One turn or mirror swaps these rows in pairs. Which row does each one swap with?
Z_522: [  6  -2  12  -7  -9  12   9  -5   6  -3 -10  -2  20   2  -6   0   9  11
  -4  15 -10  10  -9   2  17   2  -2]
Z_154: [  5   1   3  -5   7   8  -4   0  -5  -4 -10   7  22   8  -1  14   7  -1
  -1  -5 -18  13 -10   2 -17 -17   3]
Z_381: [-14  11  -1  13  -3   2 -13  -1   2 -21   5  -1   5   1  -9  -4   6   4
  -6 -14  -2   7  -8   8  -9  -3  -7]
Z_32: [ -5   3   9   9   2  10   6   5  -6   5 -14 -12  19  -8 -11   2  -6   3
  -1  11  -7  16  -3 -13   3  -4   0]
Z_898: [  3   1  11   1   9   8   6   1  11  -6  -8   4  22   1 -13   8  -2   4
   3  -9  -3  -3  -4  11  -3   5  11]
Z_775: [  9   2   3 -17   7  -5  -8   1  15   5   7  -7  19   8 -14   2  10 -10
 -12  -2  -8   7 -15  -7   1 -14   2]
Z_27: [  0  -3   2  -2   2  10  -7   3  -3   0 -16   8  22   1  -6  17   1  -4
  -2  -5 -17  12  -9   1 -11 -13  10]
Z_707: [  5   7   9  -1   6   5   0  -3   9  -5 -12   6  20   1 -14   5  -1   1
   8  -8  -1  -8 -11   5  -3  -5  13]
Z_404: [ -5  13   7  -3   2  -1  12  -8  -9 -12   3 -16  -1   8 -15   1   8  -4
   0 -11 -18  17 -15 -12   8   4   6]
Z_338: [ -5   4   2   9  -4   9  10   0  -3   8  -7 -10  19  -2  -6   2  -5   3
  -7  10 -13  18  -7 -17   6   5  -1]
Z_189: [-18   1  13  -2 -13  -7   9  -6  -2  -5 -13 -11   9  14   1  16  11 -14
  -4  -3  -7  17 -20  -9   1   3  -6]
Z_230: [-11  10  -2  15  -4   6 -11  -3   1 -22   0  -5   5   4  -5  -1   6  10
  -7  -8  -8   3  -8   4 -13  -1 -10]
Z_376: [  5   7   6 -18   6 -13  -6   5  16   0   3 -13  18   6 -18   5   6 -10
  -6  -3  -6   7 -14  -4  -1 -14   6]
Z_439: [ -7   9  -2   0   1  -1  15  -3  -7 -16   3 -18   0   7 -15  -2   7   1
   5  -6 -19   9 -15  -9   3   3   9]
Z_217: [  9  -5  14  -4  -1  12  10  -2   8  -4 -11 -11   9  -1 -11   2  17  -7
 -20  -7   5  14  -7   0   1  -7 -20]
Z_46: [  4  -7   6  -5  -2  13  12   8   6  -2 -13 -11   8  -3  -9   4  15 -12
 -19  -2   5  12  -8   0  -3  -9 -17]
Z_69: [-10   9   3   2  -2   3  14  -1  -2 -17   0 -21  -2   6 -16   1   5  -4
   3  -6 -18  12 -15 -11   8   8   5]
Z_577: [ -5  -1  24   1 -14  -5  -8  -8   0 -21   8   0  19   1  -5  -5  14  -4
  -7 -10  -1  13 -14   2  -1 -11   6]
Z_326: [  2  -1   8  -6 -11   9   9  -5  -3  -2  -9   2  22   7  -6  -7  11   7
  -2  19  -8  12  -7   5  12   0  -3]
Z_391: [ -8  10   2  -3  -1   0  11  -2  -3 -17   2 -21  -3   9 -17  -1   9   0
   3  -5 -24  11 -14  -9   3   3   6]
Z_661: [ -7   8  -2   1   1   1  14  -4  -3 -18   1 -22  -1   8 -14  -1   8  -1
  -1  -6 -17  19 -13 -11  10   3   5]
Z_365: [  1   4   4 -18   5  -5  -9  -2  13   5   7 -10  17   7 -17   3  13 -11
  -9  -2  -9  14 -15  -4  -6 -19   2]
Z_297: [ -3   0  23   0 -11  -3 -10  -7   3 -23   5   3  18   7  -2 -10  13  -7
  -4 -11  -1  11 -18   3  -2 -11   2]
Z_66: [  5   6   6 -16   0  -7  -8  -1  14   2   7  -6  19  -1 -20   5  16 -11
  -7  -5  -3   8 -18  -7  -6 -14   4]
Z_405: [  2   1   7   1   7   2   4  -1  13  -2 -10   5  19   2  -6   8  -5  -2
   5  -7  -5  -8 -10   8  -7  -5  13]
Z_981: [ -2  -1   8  -7 -11  12  13   1  10   0 -10 -14  11  -3 -10   7  19  -8
 -17  -4   8  14 -12  -6  -6  -8 -18]
Z_199: [  4  -8  11  -4  -6  11   9  -1   6  -6 -13 -11   6  -3 -13   1  11  -6
 -22  -4   5   8  -7  -7  -4 -13 -19]
Z_299: [ -9  12   3  -1  -1  -1  15  -1  -3 -15   1 -19  -4   9 -12   0   5  -1
   2 -10 -16  17 -15 -11   7   7   2]
Z_716: [ -3   9   2  -3   3   1  15   3  -8 -16   0 -22  -2   8 -15  -2   2  -2
  -3  -7 -18  13 -15  -9   7   6   4]
Z_289: [  2   7   3 -17   9  -5  -7   4  18   7   2  -8  19   7 -18   1  12  -7
  -6  -4  -6   8 -10  -5  -6 -15   5]
Z_539: [-16  10  -1  12  -4   3 -11  -2   3 -22  -1  -6   9   4  -5   1   6   5
  -7 -10   2   8 -12  14  -8  -5 -11]
Z_315: [-18  -4  12  -4 -12  -7   8  -5  -8  -4  -4 -12   3  13   2  11  11 -17
  -3   0 -10  20 -17  -5  -2   3  -8]
Z_61: [  1  -4   9  -4  -1  11  13   5   7   3 -15  -8   5  -4 -14   2  15  -1
 -17  -2   6  11  -8  -6  -2 -13 -19]
Z_797: [ -8  10   1  -1   1   2  20  -4  -6 -13   2 -14  -2   9 -11   0   8  -4
   6  -6 -18  18 -14  -9  10   3   3]
Z_601: [ -8  11   6  -1   0  -4  15   0   1 -17   2 -16  -1   8 -14  -1   5  -7
   2 -11 -15  17 -11 -15  15   1   1]
Z_926: [-12   9   0  18  -6   6 -14  -2   5 -20   4  -3   6   3 -10   1   4   4
  -6 -12  -7   2 -10   6  -9  -3  -6]
Z_763: [  2  -2  10  -9  -8  13  10  -1  -3  -1 -13  -3  20   6  -5  -1  14   9
  -5  16 -10   7  -8   4  15  -1  -1]
Z_809: [ -5  -2   8  -8  -4  12  12   1   6   0 -13  -7   8  -4 -14  -3  10 -13
 -18   0   4  15 -11  -2  -1 -14 -21]
Z_684: [ -8   0  24   5  -9  -3  -8  -7   1 -19   9   4  22   2  -7  -6  17  -8
  -5  -6   1  12 -13   3   0 -11   7]
Z_247: [ -7   3  24   2 -14  -2 -12  -5   4 -21   8   5  17   3  -7  -5  14  -9
  -6  -8  -1   9 -18   3  -1 -10   3]
Z_780: [  4   2   5  -1   1  10  -5   1  -5  -8 -16   8  23   4  -3  12   2  -4
   0  -2 -19  12 -12  -2 -17 -13   7]
Z_263: [  1   7  12  11  -3  10   5   3  -1   5 -11 -10  15  -5  -3  -1   2   3
  -6  16 -10  17  -3 -15   7   0  -5]
Z_157: [ -9   8  -4  11   0   5 -14  -2   2 -19   5  -4   6   4  -8  -3   1   6
 -12 -11  -4   1  -8  10  -9  -1  -9]
Z_108: [  8  11  10 -15   2  -8  -5   3  16   5   3  -5  17  11 -20   2  10 -13
  -9  -6  -9  12 -14   2  -5 -16   1]
Z_478: [  4   6  13   2   4   4   1  -6  12   2 -12   1  21   7 -12   7  -5   7
   3  -6  -3  -7  -4   7  -4   1   8]
Z_106: [  3  -3   6  -4 -12   9  13  -9   0  -1  -6  -2  18   5  -5  -2  10   8
  -1  18 -11   8 -11   6  12   3  -2]
Z_128: [ -4   8   7  10  -3  14   7   4  -4   9  -9 -11  16   0  -5   6   1   4
  -4  14  -5  19  -2 -13   4   0  -6]
Z_951: [ -2  -5   9  -3  -5  13   9   0   6   0 -10 -10   5  -5 -11   1  12  -8
 -23  -5   7  10  -1  -5  -3  -9 -19]
Z_812: [ -1   4   3  10  -2   6   0   4  -4   7 -15  -9  18  -4  -8   4  -4   6
  -5   8 -10  17  -6 -17  10   2  -4]
Z_355: [-10  13  -2  14  -3   4 -15  -3   5 -21   1   4   8   6  -5  -1   7   4
  -3 -11  -5   7 -10   9  -8  -6 -10]
Z_131: [-21  -1  11   0 -14  -5  13  -5  -3  -5  -8  -9   8   9   1  14  12 -16
  -3  -4  -7  20 -15  -8   2   4  -6]
Z_246: [-20  -1  13  -8 -14  -8   6  -8  -4  -7  -9 -14   7   9   2  15  11 -14
  -4  -2  -9  17 -16  -7  -3   5  -5]
Z_360: [  5  -3   3  -8  -6   8  11  -9  -2  -2 -11  -5  18   4  -3  -6  15   8
  -1  16  -8  10 -11   3  15  -4  -7]
Z_130: [ -6   4  23   4 -10  -7 -10  -6   5 -21   6   6  22   3  -6  -4  15  -8
  -3 -10  -2  11 -16   0   1  -9   5]
Z_390: [  0   0   4  -6   2  10  -7   4  -7  -1 -14   9  24   7  -3  15   4   0
  -4  -4 -18   7 -10   1 -10 -16   9]
Z_169: [  3  -4  11  -9  -7  10  11   0   8  -4 -15 -11   4  -1 -13   1  19  -6
 -17  -4   6  12 -12   0  -3 -13 -20]
Z_195: [-19   0  12  -5 -16  -2  10  -3  -3  -5  -7 -12   5  12   0  12  11 -19
  -4  -3  -9  18 -19  -8   1   3  -3]
Z_111: [-10   9  -3  13   0   2 -13  -5   5 -23   2  -2   4   4 -10   4   7   5
  -8 -12  -7   4  -9   9  -9  -4  -8]
Z_285: [  1   0  -1 -15  10  -9  -9   0  13   4   4 -12  21   4 -14   6   7 -13
  -8  -4  -7  13 -18  -3  -1 -15   1]
Z_340: [  1   1   5  -6   0   7  -1   2  -7  -2 -16  13  22  10  -5  13   0  -4
   1  -4 -16  12 -12  -1 -13 -13   6]
Z_369: [-14   7  -2  14  -6   8  -9  -3   3 -21   2  -5   3   3 -10  -2   7   9
  -8 -11  -8   2 -10   8 -12  -7  -9]
Z_766: [  4   1   3 -17   4 -10  -7   2  14   3   6 -16  18   9 -18   6  10 -12
  -8   1  -9   9 -10  -2  -6 -14   4]
Z_964: [-16   9   0  14  -3   0 -12   0   9 -19   3   0   5   4  -7   2   6  -3
  -5 -14  -2   6  -2   9  -5  -4 -12]
Z_758: [  7   6  11   5   4   2   0   2  10 -10 -13   7  22  -1 -13   6   0   2
   3  -6  -4  -6 -10  10  -9   3   9]

Z_376 swaps with Z_951
Z_106 swaps with Z_780
Z_601 swaps with Z_964
Z_32 swaps with Z_478
Z_230 swaps with Z_439
Z_131 swaps with Z_130
Z_154 swaps with Z_360
Z_522 swaps with Z_27
Z_199 swaps with Z_766
Z_157 swaps with Z_716
Z_217 swaps with Z_285

